Each path below is one point turned by a fixed rotation once a step. After each direction that follows a path, write how fast that rotation turns it, in degrees a step (0 if it stays still).
Each turn is a multiple of 5 degrees from 10 to 175, or 0.
Each row of a path follows its step; steps can be skipped.
Path 1:
step 0: [  4   6 -23 -23 -22   2  13 -10 -10 -21  11  -5 -13   2  -2  15  -9  35
  23 -25  -6   5  11  29 -10   1   2 -26   9 -28   4  -2 -14  33  37  13
 -26 -11  38   6 -40   6  17 -34  38  27  -4  17 -18 -63 -59  -9 -38  -1
  25   4  19  -6   4  35  19 -42 -16   9  32  37  20  -8   7  11  12 -25]
step 1: [-33  24  11  12  -1   8  20 -31  23 -45  -2  -5  -8   2  19  -1 -16 -51
 -27  15  42   0  13 -32  -6   8 -41   8   9  11 -24  39 -15   0 -16   0
  11 -34 -20  20  14   1  -2   8 -30  -8  18  26 -18  -1  -6  -1   7 -27
   4 -15  -9 -20  23  35  23 -55  32  -1  23 -25  37 -12  13 -29   8  55]
step 3: [-15 -17   5 -16  -4 -14 -13   9 -19  11  -2  19  -1  12 -69  13   8  10
  19   0  11  12  10  -5 -29 -40   8  22  -2  10  21  17  15  16   7 -11
 -37 -28 -22  -8  -5  12  21 -46  31   0 -12 -25 -16  -4  34  23  11 -20
  61   4  -8  -2   4 -50  15 -18  12  -6  28 -63 -14  23  -4 -41  12  -5]
step 4: [  4 -47  -6 -39 -16   8 -17  32  31 -28  -1  -1   9   6  84   4   3 -41
  -2  27 -22   8  -1   0  16 -14   1  -8  -2 -28  27  11  -8  -8   0  11
 -14 -25 -19 -21 -22 -12 -44  -9  11 -22  41  -8  -3  -5   3 -17  38 -28
  24  16  48  37  -1  18  23   2 -24   3 -12 -26   5 -11   1  14 -21 -22]
step 5: [-10 -32  34   3   9  -9   9  12  15  15  -1  23  14 -28  19 -15  -5   8
   6 -47  11   7  -6  20  18 -12 -23  -3  -5 -42 -25  -6 -30  16 -19  21
   8   0  30  -3  31  43   8 -30  28  55  36   9 -44 -23 -14 -18 -17   5
 -29 -12 -29  19 -28 -33 -38 -37  18  45  -9   2  -8  -9  21   0  12   8]
step 6: [-18  -8 -24  -1  -6  29 -50   7  37  28  28 -24 -54  12 -19   9   1 -14
 -51  -1   3  12  19 -13  17 -18 -22  -2  -2  17 -36  13  45  17 -29  27
 -14 -31 -18  32   4  -3 -11 -32 -12 -28 -25 -30  -8  36  16  -4 -20  14
   3   7  -2  -9  14  35 -29 -19  32  25  -3  31   9 -15 -18 -15   9   1]
step 14: [ 17   1  35 -29   3  12 -24  16 -46 -27 -15 -24  24 -30  -3  22  -8  49
  10   7 -19  24  15  -7   3  19   6 -13  26  44 -10  -9  65   7  23  10
 -33   6  -9  36 -18 -16  -4 -33  19 -12   2 -11  31  29  27  -9  25 -12
  15  -1 -18  16  -5 -49  29 -11  20  -4 -18 -22   1  22  22  21 -21 -15]
step 15: [-12   0  14 -56  45  -1   4  -5   3 -25  28  25 -17  15   8 -13  -4 -11
  -1  11 -29  -8  43  20  10   2 -10  12   8  12  30  -1  12 -16  16 -14
 -20   5  12 -14 -24 -10  -6  -6  18  50  51  20  -8 -56 -47 -35  -4 -11
 -10  20  11  13 -16  39  -5  -1 -31 -20   1   0   0   0 -27 -35 -27 -50]
step 17: [-27   8 -26   8   0  20   8  15 -10 -15   1 -28 -41  19  -7  24  -2  44
 -30  14 -48 -38 -13  -6   3  16  -5  48   9  26 -55 -37  -9 -16  -2 -16
  12 -41  34  -1 -22 -11  14  10  17  -7 -15 -19  -4  12  -9  -7  -6 -30
  -1 -24 -52  15   8  25 -27   2  49   7   3  13  -6 -20 -17 -18 -14  33]
step 18: [-13  40 -17  -7 -36  -7  12 -16 -26   3  -4 -24 -32 -44 -26  13  51  18
  32 -34  27  -9 -10   4  -1 -13  13   4 -15  25   5  15 -28  -8   9 -20
 -31 -26 -20  15  26   9 -19   0  -5  -8 -12 -24   9 -20  25 -23 -14 -17
  45  19  19  28  -1  12  12 -18 -51 -44  41 -16  -7  23 -16 -32  15 -15]
step 19: [ 20 -35  26  -3   0 -34  -7  21 -10 -11 -32  16  19   9  39 -25   2   3
 -12  43 -25   1   5  13  -4  12   6  20  22  13   9  23 -26 -15   6 -16
 -13  10 -29 -19  19   1  -5   9  30   9 -35  -2   5  20  -9 -36  23 -45
  25 -12  52  12  21 -15  67 -43  26  27   2 -21  29   4  -6  13 -17  20]
[  3   3   5  -3   1  -5  -6   2 -11   6  -3   3   4   4   1  -7   1  -5
   3   4   0   3   1  -6  -2   8   2   8  -3   9  -9  -4  -4   3  -3  -6
  -9   5  -9  -1  -3  -8  -3   5  -7   1   4  -3  -3   2  -4  12   0   1
   7   0   9   3   3 -12   3  -1  -3  -6   0  10   3   9   9 -10   0   3] => 65
[ -2  -1   9  -8  -9  -5  11  -2  -8   5   3   5  -7   8   3  -4  -2   2
  -5   8   5  11   2   3  -2  -5   6  -6   5  -1   9   6   2   2  -9   2
   0  -1   1   4   2   0  -1  -6  -5  -5 -11  -1  -1   4  -2   0  -5   2
   4   5 -10   0   3  -3  -3  -4  -2   5   4   1   7  11  -3   2  11   4] => 140
[ -5  -4   1   6   5   0   5 -10   6  -1  -1   0   0   7  -5  -3  -6  10
  -7   3  -3   4  10   1   4   6  -2   9  -9   7   9  -6  -1   3   1  -4
   7  -4   2  -3   4   5  10  -1   8  -1   0  -4 -12   6   0   0  11   0
  -5   2  -1   1   0   0   3  -3  -5   1  -5  -3   8   0   8 -12   3   0] => 155
[  1   6  -4   2  -1   5  -1   1   7   3  -1  -7  -1  -1  -4  -6  -9   3
   1  -4   6   5   1   6   5  -9  -2   9  -2   1  -1  -7  -6 -13  -8   4
   4   4  -7   2  -3   1  -1 -10   3   5  -6  13   1  -5  -2   2  -9  10
   4  -2   6  -1  -6  -7  11   1   0   1   8  -5  -2   2  -1  -5   6  -7] => 140
[  9  -5  -2  -1   2  -7   3   0   4   7   9  -1   7  10 -11   9   0  -3
   8  11  -1  -7  10   8  -1  -9  -3  -3   2   5  -4   2  -3   8   2  -7
  -4   0  -6 -10  -4  -4   0   3  -2   4  -5   1   2  -1  -2  -6   7   1
  -1   6   8  -6  -6   1   2   0   1   5  -1  -4   1   6  -5   6   4  -6] => 90
Path 2:
step 0: [ -7 -30  -9  -7  18  25  -9  31  21 -26  40   9  34   6  19   5   3 -29
  -9  32 -15   0  35 -18   6 -42  27 -31   9 -31  34 -22 -20  -8   6  17
  32  10   7   2 -13 -17  24  -7  -3   4  15  -8 -11   2   8   5  22  -3
  -6 -16  28 -68 -12  14   2 -24 -39   4  -4  -8  45 -18 -15 -11  19 -18]
step 1: [-35 -17  11   8 -21 -25   0 -14 -41   8 -15 -12  27  49 -35   8  13  34
  18  38   1  -6 -15   5  40  16 -32 -12  23 -21 -28 -30 -12  14  32 -18
   6  12  12   4  -5 -16  -2  45   0 -26 -19  -4   1  19 -21 -18  14 -29
  17  27  19 -17  15  -6  -5  30  -8 -24   8  -6 -37 -15   6 -11 -10  35]
step 2: [ 18  15  -3 -24  25  -4 -16 -26  -6  -6 -31   6 -39 -20  14 -10 -21 -24
 -19 -25  -4  -4 -16 -16  10  -3 -41  36 -18   6  13   5  -8  19  40  -1
  32  29 -32  36   3  48 -20   5  14  12  -3  30   8 -13   7 -17  19  68
   2   0   3 -11  -1  16  -4  -2  13   7 -12  -6 -11 -29 -20  10 -51  32]
step 4: [  1 -22   4   0   7  13  22 -40   4  -4  13 -36  -5  13  -1  10  19   2
  11 -27   3 -32   4  17 -16   2  -8   9   7  24  16 -25 -10 -96 -11   0
  -5 -33 -17  -1  20 -17   3  35  24 -16  -4   4  13  -1  15  22 -44  -2
  26  -6  30   1  10 -20  57 -16  14  -8  17  15 -11  13 -16  -6  18 -13]
step 6: [ 10  -1 -18 -14  43  19  -8  12  29 -19 -13  19  15   9 -18 -27 -37  20
   8 -33 -24 -12  20 -28   6   4  20 -15   5  -4 -16 -10 -46   3  42 -40
  -5  24  35 -35 -18 -14  25   7 -13  25 -11 -25 -12  17   8 -25  13 -21
  11   0   0 -12  31   6 -56 -45  -9  14  14  18  -7   9   8  -3 -18 -21]
step 8: [ 18 -20  41  -7   1 -12   5 -11 -15 -40  14   3 -41  -2  -3 -16  36  -3
 -30   8  18 -16 -26 -31  -1 -33   8   8 -42  -7  60   8  18   4  15  20
   9  16   2   9  -5  44 -36   6   2 -29 -13   5  10 -13  24   0  17 -31
  24  -7 -11 -31 -34 -12 -25  22  20  33  10   8  15  -5  28  25  15  -8]
step 10: [ 16  17   7  14  17  -6 -14  -9  16  31  13  -1 -28  -1   1   6 -13 -45
  17 -14 -25   5 -17   2 -28  -9  10 -18  28  -9 -12  -9  10 -34  13 -43
 -34  -4   3   7 -26  -4  21 -33  18 -32  -4  18 -40 -23  25   1 -11  38
 -13  44   3 -11  -7 -35  42 -20  36   3   7   5  32   9 -41 -17   6  27]
step 12: [-24 -44  30 -36 -24 -23 -22  18   8  -8  -4  23  -2  -2 -29   9  43  21
  -3 -22   9   6  41 -13  25  30   6 -16 -14   3 -29 -17 -15  -1  35  16
  30  10 -15  -8 -24 -19  19  -3  38  11   2  -9  16  22  35 -52 -13  17
  22  -6  29   0   7  30   3 -20  -4 -31  19  -6 -12  16 -17  26   7 -19]
step 13: [ 18  -2  -8  44 -21  -6  21  -8  36 -19  -8  12  24   9 -19  10 -16  20
  25  29  -1  20  -8  10  26 -13  13  19  26  19  25  33  34  -5  32  10
 -10  18 -25   0 -35  12 -35 -17  34 -11 -37  -3  -3 -24  -7  15  29  28
 -16   2   1  17 -11  20  -9  20   2 -25  -8  30   3 -50  29   6 -41  33]
step 16: [ 17  -5   1 -14 -11   4  -4  12 -18 -10  21 -14   6  23  -3   0  -3   4
  15   6 -32  10   5  14  10 -44  37 -13  62   1  30  -9 -21   5 -26  -3
  28  -2  -3   7 -34  11  46  44  18 -21  14  21  -7  37  -8   9   1  31
  -2   8  -5 -51 -22 -21  11   1  19  24   4  45  41 -11  -8  -4  27 -23]
step 19: [ 21 -32  -3  -1 -10  23  21 -35 -19 -30 -10 -13  25 -31 -25  12   0   7
   1  17  -4   1 -52  -3 -10  16  21  28  18  -9  38  -3 -18   8  39  20
  -7  20  -8  31 -19  -4 -19  -1   0  22  30   6  16 -18  15  45   6 -20
 -43 -44 -18 -23 -21  15  10 -15  -6 -28   2 -31  -9   4  48 -27  17  -7]
[ -4   0  -7  -1  -3 -11   7  -8   4 -12   3   6   0  -5  -2  -1   9   9
  -1  -8  -8  -6   0   0  -1   3  -3  11  -2  11   5   4   5  -3  -3  10
  -4   0   0   1  -2  -2  -2 -11  -8   2   5  -5  -8 -12  -4   4  -4   1
   7   1  -2  -4  -5  -4   8   3  -3   1  -2  -1   0   1   6  -2   2   3] => 70
[-11   9  -7   8   4   1   5   1   1  -1  -7   3   7  -6   4   2   2  -2
   4   6   0  -1   2   2   0  -2   4   4  -3  -4   1 -10   5   0  -6  -1
 -14   1  -1   2   1   7  -3   3   8   7  -2   2  10   3  -6   4   9   0
  -2  -1  -5   1  -9   8   1   1  -9 -11  -5   0  -9   7   3  -3   3   5] => 175
[ -2   6   7   2   3  -1   1 -10   4   6   5  -2   7  -2   7   4   3   5
  -5   8  -1  -1  -4  -1  -3   1 -10  -2   7   9  -3  -8   1  -3   0  -1
   5  -7  -3 -11   0  -2   2   1   4  -7   3  -3  -3  -2  10  13   9  -2
  -4   3   0  -3  -7  -1  -5   8   7   8   7   1 -11   1  -1   2  -3   6] => 115
[ -5  -9  -2   4   4   8  -4  -4  -7   5  -4   4   6   2  -6  -3   2  -5
   1   6   0   2   2   3   6  -3   9  11  11  -1  -9 -11   5  -6   1   8
   3  -5   5  -2  -8  -4  -1  -4 -10   0  -3  -2  -2  -8   3   0 -10   6
  -1   6  -1   1  -3   7  -6 -10  -4  -1   9   6  -1   1  -1   2   1  -4] => 120
[ -3   0   0  -9   5  -7  -6  -1  -4  -6  -7  -4   1 -11   5  -6  11  -5
  -1   3   3   6  -5  -2   3  -4  -4   2  -7  -2   0   1  -5   7  -7  -3
   1   2  -7  -7  10   7   3  -3   3   1  -6  -8   1  -7  -2  -3   0   5
   1   7  -5   4   8  -2   0   0  -9   7  12  -4  -3   1   0   8  -5 -10] => 115
[  5  -2   1   0  -2   0  -4  -2  -7   0   0   4  -2   0   9  -3  -9  -3
   1   9   9  -9  -6  -3  -1   4  -6  -5  -4  -5   1  -9  -5   4   3   5
  -1   1   4  -6 -12  -3  -3  -3   6  10   3  -9  -3   0   5  -3  -7   8
   4   3  -1   0   0   4  18  12  -1  -5   1   1   2  -3   2  -7  -4   2] => 40
[  2  -8   7   2   2  -5  -2   0  -7   6   8  -1   7  -8  -4   0   1  -5
  -5 -19   5   1  -1   4  -8  -7   3   3   3  10   1   3  -3  -8   0   2
   2   4  -1  -6  -2  -6  -2   1   5   9  -5  -3   3   6   2  -3   5   0
  -5   2  -8   9   1  -6  -3   4  -9 -10  -1   0  -3  -7  -2  -8  -2   4] => 45
